Some points, one per row:
[-8 -2  1 -2  8 10  0 -4  7 -6  3 -3 -7  7  0 -5  0 -6 -1  0  4  6]
[-11 -43  22 -46  26  29  32 -27  25  -3  29   0  -6  31   3 -21  30 -16
 -34 -38   7  13]
[  4  49   6  42 -42 -42 -21  31 -42  -8 -30 -10  -2 -38 -10  21  -2  12
  45  54 -12  -9]
[ 18  38 -19  26 -44 -44 -33  19 -44  25 -39  27  22 -42  17  16 -26  15
  26  41   5  -7]
[-12 -22   9 -24  24  25  23  -9  20 -12  24 -11 -14  25  -7 -11  16 -11
 -13 -18  -5   2]
[  2 -28   4 -30   2   5  14   1   1  -4  21  -3  -2  14  -2  18   8  12
 -12 -23  -1   2]
[ 31  42 -26  33 -52 -51 -41  37 -50  20 -46  11  25 -50   2  36 -36  35
  45  62  -7 -18]
[ 42  73 -42  82 -62 -63 -55  47 -61  20 -59   3  53 -64 -10  41 -49  38
  55  63 -23 -32]
[ 19  31 -16  41 -38 -38 -28  14 -36  29 -34  17  27 -37   8  12 -22  15
  15  23   1  -6]
[ -3 -39  11 -41  18  20  36 -20  16  -3  34  -2   0  24  -1 -14  21  -6
 -27 -34   2   5]
[-25 -56  23 -57  33  40  54 -40  30 -10  69  -2 -18  55   4 -34  34 -30
 -47 -51  11  15]
[ 29  46 -24  33 -49 -49 -39  27 -48  27 -44  18  31 -46   7  26 -33  28
  32  48  -4 -15]
[-28 -58  32 -60  33  38  68 -44  30 -15  72  -7 -21  53   4 -38  47 -33
 -48 -53  11  22]
[ -4  -1  22  -7 -21 -19   0  11 -21  -4 -10  -1  -4 -17   3   3  14  -2
  26  12   7  12]
[-20 -51  40 -53  26  28  36 -36  27  -7  32   3 -13  30  12 -32  40 -25
 -41 -48  21  31]
[ -7 -41  11 -43  15  22   9 -25  12   7  14  15   0  24  26 -19   7 -11
 -32 -37  35  20]
[ -2 -18  21 -21 -13 -12  13  16 -14  -4  -1  -2  -5  -7   1  11  29   3
   2 -11   5  11]
[  8 -40   5 -43  19  25   7 -23  18  17  12  10  23  21   8 -15   7  -5
 -31 -35   6   7]
[ 17  42 -17  46 -26 -27 -20  17 -26   3 -22  -3  11 -24  -9  17 -19  16
  22  28 -12 -16]
[ -3 -20  18 -24  -5  -5  15   7  -6  -6   7  -5  -4  -1  -1   7  26   1
  -3 -14   2  10]
[ 22 118 -51 127 -68 -70 -62  73 -69  -5 -67 -16   8 -71 -24  56 -58  38
  82  97 -35 -44]
[-16 -47  24 -48  29  35  33 -31  27  -4  31   1  -9  36   5 -26  33 -21
 -37 -43   9  15]
[ 14 -18  -4 -21   2  -2  -7   2   3  12  -6  11  14  -5   7   9  -7  14
  -5 -12   3   0]
[-18 -50  33 -51  26  26  26 -36  28  -3  25   8 -13  27  18 -29  28 -25
 -41 -46  32  37]
[ -9 -43  16 -44  20  27   9 -27  18   5  14  11  -3  24  19 -22  10 -15
 -33 -38  34  29]
[ 13 127 -53 127 -70 -71 -65  60 -69 -10 -69 -21   1 -70 -28  40 -59  27
  81 106 -37 -44]
[  4  -8   1 -11 -26 -23  -8  13 -24  13 -14  24   6 -21  31   8  -4   6
  11   1  14   6]
[ 27 -34   4 -38  17  17   5 -16  14   8   9   3  15  14   2  -7   4   7
 -24 -30   3   4]
[-32 -60  26 -62  74  63  46 -46  75 -20  50 -13 -26  56  -5 -42  39 -36
 -52 -56   5  14]
[  9  48 -20  44 -22 -20 -20  22 -21  -2 -18 -11   2 -17 -12  19 -22  15
  27  33 -17 -19]
[  5 -41  15 -43   4   5  30 -24   2  19  22  11  24  11   9 -16  22  -6
 -30 -37   9  11]
[-11  -7   8  -8  13  14   4  -5  12 -10   6  -6 -11  11  -3  -7   5 -10
  -4  -5   2   7]
[  1  18 -10  16  -8  -8 -13   3  -8   6 -11   9   2 -10   6   1 -13   1
   8  13   1  -6]
[  2 -13   1 -16   2   1  -2   3   2   2   0   4   3   0   5   4  -2   3
  -2  -9   5   3]
[-27 -56  27 -59  34  40  58 -41  30 -13  76  -6 -21  57   4 -37  37 -32
 -48 -52  11  17]
[ 19  49 -23  44 -52 -51 -41  61 -51   5 -46   2  11 -51  -1  48 -32  30
  53  50  -5 -13]
[ 23 122 -47 113 -67 -67 -60  63 -64  -2 -64 -12  10 -67 -21  49 -54  35
  79 100 -30 -41]
[-19 -52  34 -54  27  34  29 -37  24  -5  30   5 -13  40  14 -32  29 -26
 -42 -48  25  36]
[ 14 127 -51 127 -71 -71 -64  64 -69 -10 -67 -18   2 -70 -28  44 -59  28
  87 112 -37 -45]
24 more points follow, each with its number after it:
[-15 -49  17 -52  41  57  34 -32  34  -5  31  -3 -10  38  -1 -27  31 -22
 -39 -45   4  10] 0
[ 17 124 -51 127 -69 -70 -64  70 -68  -7 -68 -17   5 -70 -27  48 -59  31
  98 115 -36 -43] 1
[ 12  28 -21  27 -10 -14 -21  23 -11   0 -19  -7   6 -17 -10  20 -22  17
  25  27 -16 -18] 2
[  1  18 -13  17  -3  -4 -13   4  -4   5  -9   4   4  -5   1   1 -14   1
  10  13  -4  -9] 3
[-10 -46  22 -48  21  27  37 -30  18   1  33   1  -3  35   2 -23  38 -16
 -35 -42   7  10] 4
[  1 -27  25 -30  -6  -4  11  -5  -7  -2   7   0  -2   1   5   2  14   3
 -12 -22  14  30] 5
[  1  73 -27  74 -24 -25 -28  30 -23 -10 -28 -16  -4 -28 -19  18 -29  10
  42  58 -22 -24] 6
[ 15  13 -11   8 -38 -37 -25  26 -37  16 -31  14  17 -36  10  20 -19  17
  43  27   5  -2] 7
[-12 -43  25 -46  27  28  27 -29  23  -2  26   2  -6  29   6 -22  31 -17
 -35 -40  11  17] 8
[ 26 -22 -10 -24   1  -4 -14  -1   4  25 -11  15  31  -8   6   6 -13  18
  -9 -16  -1  -5] 9
[-20 -51  12 -53  62  64  33 -38  50  -9  40  -6 -15  44  -1 -32  21 -25
 -42 -47   2   7] 10
[ -3 -27  15 -29   7   8  25  -7   7  -6  16  -5  -5  12  -4   0  27   1
 -15 -22   0   6] 11
[ -8 -14  22 -18   1   0  11   0   0  -8   6  -6  -9   3  -3  -3  20  -6
   1  -7   3  11] 12
[-11 -44  28 -46  20  21  26 -29  21   1  24   7  -4  23  11 -23  29 -17
 -34 -41  16  22] 13
[-9 -5  7 -7 13 13  6 -6 11 -9  7 -7 -9 11 -3 -7  5 -8 -3 -4  2  6] 14
[ 35 103 -46 124 -68 -69 -60  59 -67   3 -65 -10  16 -67 -21  54 -55  50
  68  84 -31 -39] 15
[-16 -47  17 -51  29  37  37 -34  27  -4  47   2  -9  48   5 -29  28 -23
 -39 -46   7  13] 16
[ -3  24  12  17 -26 -25 -11   3 -27  -1 -19   4  -2 -24  10   1  -2  -3
   8  19  18  25] 17
[ -5 -45   9 -47  22  26   9 -29  21  24  12  29   6  19  20 -21   9 -14
 -35 -39  16  13] 18
[  7  13 -23  10  -8  -2 -15  26 -11  -6  -4 -11   0  25 -15  21 -20  15
  24  18 -18 -21] 19
[ -9 -48   4 -49  46  40  14 -33  46  17  23  14   4  31   8 -25   8 -18
 -38 -44   5   4] 20
[ -2 -22  19 -24  -4  -2  18   4  -5  -5   8  -5  -4   3  -1   9  27   3
  -7 -16   3   8] 21
[ -9 -27  10 -30  18  19  29 -10  18 -10  24  -9  -9  21  -5  -8  21  -7
 -15 -23  -3   2] 22
[ 28  34 -23  26 -47 -47 -38  34 -47  19 -42  13  24 -45   6  29 -31  29
  42  54  -1 -12] 23
Which of these numbered points is nearest to each point below, ignoring the direction in which the first points spread most? Its number follows each.
[ 17 122 -53 127 -69 -71 -63  76 -69  -7 -69 -18   3 -69 -27  52 -58  33
  95 105 -35 -43] > 1
[ -5  13  10   8 -21 -18  -6   0 -20  -1 -13   4  -4 -16  11  -2   0  -4
   6  12  20  22] > 17
[ -3 -15   7 -18   6   8   7  -1   4  -4   9  -1  -4   9   2  -3   7  -3
  -6 -10   4   7] > 8
[ -1 -42  22 -45  10  13  38 -24   7   1  27   2   3  19   4 -17  39  -9
 -32 -38   6  12] > 4
[-16 -50  24 -52  25  31  20 -34  21   1  24  12  -8  33  26 -30  19 -24
 -40 -46  36  30] > 13
[ 12 -35  13 -37   0   4  34 -13   0   2  24  -2   4  11   0  -3  21   9
 -23 -30   3   7] > 11
[-16 -50  21 -52  24  32  38 -34  24   0  49   7  -9  39  11 -29  26 -23
 -41 -46  13  15] > 16
[ 54  75 -43  82 -62 -64 -57  55 -62   9 -61  -4  26 -64 -16  53 -50  60
  59  67 -26 -35] > 11
[  0  82 -29  80 -21 -25 -31  29 -18 -13 -31 -18  -7 -27 -21  18 -32   8
  44  63 -23 -28] > 6
[ -9 -31   8 -32  25  26  30 -14  23  -9  32  -9 -10  31  -8 -11  18  -9
 -19 -25  -4   1] > 22
[-13 -42  17 -45  70  35  17 -27  50  -5  17  -4  -8  25  -1 -21  19 -17
 -32 -39   3  10] > 10
[ 35 106 -48 126 -67 -67 -60  56 -67   3 -64 -10  18 -67 -20  51 -55  47
  68  84 -29 -39] > 15
[  8  30 -17  28 -13 -13 -16   9 -13   6 -14   2   8 -11  -5   8 -17   7
  14  22  -9 -14] > 3
Here are 24 other points, each followed by its number:
[ 14   4 -23   1  -4   9 -17  26  -8  -3  -9 -10   4  11 -14  29 -22  24
  17   9 -18 -22] 0
[ -5 -40  15 -41  15  13  10 -24  16  13  10  21   5  11  22 -17  11 -13
 -29 -36  22  19] 1
[-26 -55  50 -58  25  31  51 -41  24 -12  53  -3 -19  41   7 -38  48 -32
 -48 -52  20  36] 2
[-4  0 -2 -1  4  5 -5  0  4  0 -1  2 -3  2  3 -2 -3 -3  1  3  3  2] 3
[-13 -47  20 -49  30  33  13 -31  26   2  14  11  -5  22  20 -24  13 -20
 -36 -43  34  32] 4
[ -3 -29  12 -31   9  11  29  -8   9  -6  20  -7  -6  14  -4  -3  24  -3
 -17 -24  -1   6] 5
[ 30 113 -48 127 -67 -68 -60  57 -67   1 -66 -10  15 -68 -21  51 -55  42
  70  87 -31 -40] 6
[ 26 111 -43 102 -64 -64 -56  50 -64   8 -61  -3  19 -64 -14  40 -51  33
  66  87 -25 -35] 7
[  6  43   3  37 -45 -44 -26  44 -45  -4 -36  -9   0 -40 -10  27 -13  15
  59  51 -10  -5] 8
[-24 -56  38 -57  28  33  46 -41  25  -9  54  -1 -17  47  11 -36  41 -30
 -47 -52  22  31] 9
[-34 -62  20 -64  83  70  46 -48  95 -23  58 -15 -29  61  -8 -43  33 -38
 -53 -58   0  10] 10
[  1  60 -29  56 -16 -20 -30  32 -12  -9 -28 -15  -5 -26 -20  19 -29  10
  45  60 -23 -26] 11
[ -3 -23   1 -26  12  14  11  13  13  -9  15  -9  -7  16  -8  16   5   2
  -5 -16  -6  -4] 12
[ 11  35 -20  35 -14 -14 -20  18 -14  -1 -16  -6   6 -14 -11  15 -19  15
  21  27 -14 -17] 13
[-25 -57  22 -57  35  44  51 -42  33 -11  68  -3 -17  61   4 -35  32 -31
 -46 -52  10  16] 14
[-32 -61  26 -62  71  58  51 -47  83 -21  50 -14 -26  53  -6 -42  41 -38
 -52 -56   3  14] 15
[ 31  48 -29  40 -53 -52 -44  42 -51  18 -50   9  24 -52   0  39 -38  38
  48  65 -11 -21] 16
[ -8 -44  13 -47  24  24  11 -30  24  13  12  29   1  17  33 -24  10 -18
 -36 -41  23  17] 17
[ -2 -24   9 -26   8  11  11  -6   7  -1  11   0  -2  12   3  -4  11   0
 -13 -19   5   8] 18
[  3 -11   0 -16 -20 -18  -3   9 -20  11  -9  20   5 -15  29   7  -1   4
   4  -5  15   5] 19
[ 17 -24  -2 -28   3   1  -4  -7   6  18  -6  16  19  -4  12   3  -4  11
 -14 -20   6   3] 20
[ 4 -5 -6 -7 -1 -3 -9  7  0  5 -7  5  4 -4  5  6 -8  4  6  1 -1 -3] 21
[ -3 -10  31 -15 -20 -19  -1  17 -20  -2 -10   1  -2 -17   5   6  13   1
  12  -3  12  23] 22
[  5  50  10  43 -44 -43 -23  35 -44  -6 -35 -10  -2 -42 -10  23  -8  13
  51  57  -9  -5] 23
Which of these numbered points is nearest to each point below, ignoring the direction in which the first points spread most? Its number follows each.
[ 19  16 -13  14 -32 -33  -4  32 -34  -2 -18  -8   7 -26 -12  38  -7  36
  27  25 -13 -15] > 5
[-18 -50  30 -51  28  26  25 -35  27  -1  23   9 -10  25  22 -30  27 -24
 -41 -45  33  32] > 4
[ -8 -42  14 -44  17  23   9 -27  13   7  14  13  -1  24  20 -22  10 -14
 -32 -37  34  25] > 4
[  0  -8   9 -12 -25 -24  -8  14 -23   3 -15  11   0 -19  20   7   0   3
  13   0  33  22] > 19
[ -6 -21   2 -25   7  10  11  16   6  -9  14  -8  -7  13  -7  15   6   2
  -2 -13  -3  -1] > 12
[-12 -48  21 -51   8  13  32 -33   8  12  32  32  -3  19  31 -26  24 -20
 -39 -44  24  21] > 19
[-3  5 -5  4  2  3 -7  0  2  1 -4  1 -3  1  4  0 -8 -4  4  5  2 -2] > 3
[  0 -26   1 -29  12  14  10   4  13  -7  14  -8  -3  14  -6  21   5   8
 -10 -19  -4  -3] > 12
[ 25  46 -23  34 -48 -47 -38  23 -48  33 -42  22  31 -48  11  22 -32  22
  30  43  -1 -13] > 1
[-32 -61  26 -62  71  60  51 -47  85 -21  52 -14 -27  54  -6 -40  40 -38
 -51 -56   4  14] > 15
[-4  0 -1 -3  4  5 -1 -1  4 -2  0 -1 -4  3  3 -3 -3 -3  1  2  4  2] > 3
[  8  44 -22  45 -17 -18 -23  27 -19  -5 -20  -9   2 -18 -14  22 -23  14
  31  36 -18 -21] > 13
[-21 -52  30 -55  24  29  40 -40  23  -5  51   5 -13  41  16 -33  33 -28
 -44 -48  24  27] > 9
